In the rows, zero is written as 128.
One turn sends every row of this set to another row. A few are shown first. Where does it send the rows asked after them?
Z802: [131 155  98 150 118 162 114 148 137 130 135 161 141 119 145 111 102 148
 133 144 139]
Z176: [171 124  93 105 134 110 152 117 108 130 131 119 180 132 131 113 109 150
  92 128 131]
Z520: [145 128 130  95  83  82 119 133 124 152 159 104 135 152  92 102 118 121
 138  93 154]
Z501: [126 145 100  89 128 148  97 159 137 113 112 138 141 104 111 103 109 131
 133 118 149]
Z484: [ 97 121 147 121 104 100 121 122 107 152 173  77 103 148 120 150 136 133
 129 138 123]
Z840: [130 112 108 128 165  94 125 162 112 102 156 137 139 117 132 152 163 137
 122 165 130]
Z475: [154  93 102 117 111 112 143  89 132 140 156 102 127 108  92 152 145 106
 150 120 136]
Z257: [143 122 121 106 138  86 132 131 138 183  93 100 130 142 124 123 133 158
 113 132 177]
Z877: [100 143 104  99 128 107 131 169 145 117 134 111 124 154 114 111  81 123
 112 114 147]
Z427: [129 110 161 138 110 104 137 112 132 143 152 124 103 155 136 118 134  84
 141 134 186]
Z466: [111 131 121 120 190  82 118 143 114 131 135 137 113 118 123 139 151 135
 103 144 160]
Z737: [136 129 110 138 126 130  93  91 114 119 128  86 162 117 109 138 141 122
 115 133 184]
Z133: [150 115 133  98  82  98 178 132 100 159 134 135 120 150 132 132 122 134
 123 127 124]
Z169: [141 147 103 128 163 172 141 109 111 131 151 138 114 123 136 132 148 135
 106 122 137]
Z463: [126 131 118 162  96  93 139 110 136  99 142  81 131 139 117 114 141 161
 121 121 122]
Z772: [157 138 128 117 142  88 146 126 120 106 127 151 119 136 145 130 105  93
 154 177 139]
Z525: [121  88 154 115 123 129  76 123 130 146 129 103 109 124 107  89 120 114
 149 134 139]
Z281: [149 164 105 149 145 120 100 137 146 158 152 136 106 104 156 115 139 133
 152 121 149]
Z431: [124 156 150 169 126 122 157 113 102 142 104 121 105 140 121 123 124 150
 111 150 141]
Z820: [125 125  92 125 107 120 158 163 125 135 171 113 171  94 137 118 141 132
 142 140 129]
Z998: [154 144 134 143 116 105 128 140  89 123 136 113 138 152 154  73 129 131
 126 152 184]
Z927: [183 112 132 142 103 112 122 108 128 131 144 118 137 189  94 138 122 110
 137 127 125]
Z775: [ 89 121 118 148 149  85 133 159  93 115 143 122 124 133 116 137 137 153
 103 148 134]
Z723: [157 110 136 143 119 135  96 148 129 117 102 116 135 132 103 154 117 144
 139 164 105]
Z760: [160 135 124 120 132 125 133 149 150 131 154 100 154 145 148 123 162  83
 113 167 139]
Z323: [137 139 150 102  94  87 146 127 115 150 184 110 142 157 117 110 122 121
 147  98 138]
Z157: [130 138  85  68 107 147 127 112 150 134 158 119 116 129 111 139 109 137
 128 157 132]
Z410: [136 129 113 155 143 154  98 142 120 118  92 133 121 138 100  97 102 130
 138 130 135]
Z268: [122 125  98 111 163 137 105 123 153 126 122 150 160 117 150  96 140 133
 119 139 121]
Z761: [159 142 157 130 111 105 128  91 126 171 162 120 123 150 111 145 131 136
 161 141 168]
Z568: [ 84 145  99 118 140 141  97 130 121 129  90 125 129 149 125 108 140 136
 113 138 151]
Z683: [150  79 144 125 140 140 127 147 103  94 121 141 132 135 132 105 136 169
 138 123 135]
Z420: [167 155 136 124  94 113 121 105 141 181 173 131 135 142 119 138 128 124
 134 145 165]
Z113: [ 90 112 114 106 134 153 134 157 106 136 152 109 131 121 104 107 118 139
 124 149 186]
Z674: [116 128  96 138 126 132 118 144 119 111 115 131 138 135 125  78 134 161
 144 180 119]
Z87: [113 134 126 117 134  86 132 110 107 172 115 136 142  92 128 148  95 116
 126 129 127]
Z687: [140 114 140  92 156  90 132  95 146 157 156 115  98 158 136 157 124 140
 122 126 135]
Z338: [168 109 132 105 118 110 137 116 118 141 147 106 149 183  92 160 128 103
 149 123 133]
Z194: [141 119 106 143 110 134 122 130 119 148 139 146 102 182 171 113 119 138
 140 115 117]
Z358: [156  91 124 106 129  91 129 149 123 140 177 100 116 164 145 135 148 123
 165 152 124]
Z162: [104 121  95 144 103  85 117 132  98 104 130 113 130 126 129 145 125 103
 175 120 146]
Z608: [147 101 125  97 163 110 124 134 147 102  99 118 135 140 118 130 144 104
 138 114 178]

Z338 moves to Z761
Z410 moves to Z802
Z194 moves to Z157
Now these:
Z877 moves to Z723
Z820 moves to Z608
Z683 moves to Z169
Z737 moves to Z998
Z520 moves to Z927
Z760 moves to Z257
Z268 moves to Z568
Z358 moves to Z687
Z466 moves to Z775
Z772 moves to Z87
Z133 moves to Z475

One turn sends every row of this set to another row. A few are shown first. Where does it send the rows asked after them?
Z192: [174 183 208 113 108 154 116 125 129 156 167 145 107]
Z653: [ 96 173 145 110 152 148 159 101 131 139 172  93  90]
Z51: [141 168 143 142 105 196 140 129 119 149 138 159 107]
Z181: [119 139 193 138 135 112 145 149 156 138 153 151 118]
Z815: [146 170 210 102 106 164 120 109 147 171 177 135 105]
Z414: [169 172 195 120 127 117 128 105 145 128 154  82 111]
Z19: [119 167 178 144 140 123 150 166 156 145 138 156 128]
Z156: [120 157 178 140 155 127 148 136 155 159 124 161 137]
Z855: [150 160 148 151 164 137 128 105 120 117 116 121 130]
Z934: [149 160 147 160 157 124 109 125 119 124 137 135 141]
Z504: [164 173 205 113 118 165 127  99 132 177 148 148 113]
Z844: [110 172 153 103 153 145 145  94 122 139 173  84  92]
Z913: [103 151 187 133 146 117 139 153 165 157 146 141 126]
Z172: [125 188 167 143 115 138 189 143 164 144 145 105 105]
Z810: [159 188 148 148 102 190 145 119 118 158 162 149 109]
Z570: [159 156 209 115  95 153 136 120 144 155 173 147  98]
Z399: [138 146 153 148 169 145 110 107 109 124 133 143 132]
Z693: [135 178 148 144 114 204 148 107 114 156 152 154 105]
Z125: [176 172 190 133 135 118 120 110 121 111 168  99 111]
Z234: [151 195 143 146 112 191 158 101 121 149 140 127 102]
Z698: [103 171 180  79 145 151 136 109 136 166 169 119  98]
Z766: [127 193 161 162 112 147 183 148 145 129 163 125 101]
Z296: [163 175 176 120 128 136 119 106 123 108 162  75 102]
Z906: [130 171 141 164 110 144 167 141 154 125 156 106 103]
Z665: [ 88 164 172  89 155 138 137 119 140 161 160 125 103]
Z119: [176 162 164 138 113 135 118 107 131 115 167  86 107]
Z734: [104 168 136 102 154 175 131  98 122 164 156 126 107]
Z903: [112 188 150 147 121 152 175 144 150 124 153  96  97]
Z757: [103 161 138 103 167 158 119  95 119 158 152 121 111]
Z390: [150 137 150 141 144 150 103 119 117 121 121 148 128]

Z504 moves to Z414
Z665 moves to Z653
Now these:
Z390 moves to Z181
Z766 moves to Z810
Z903 moves to Z693

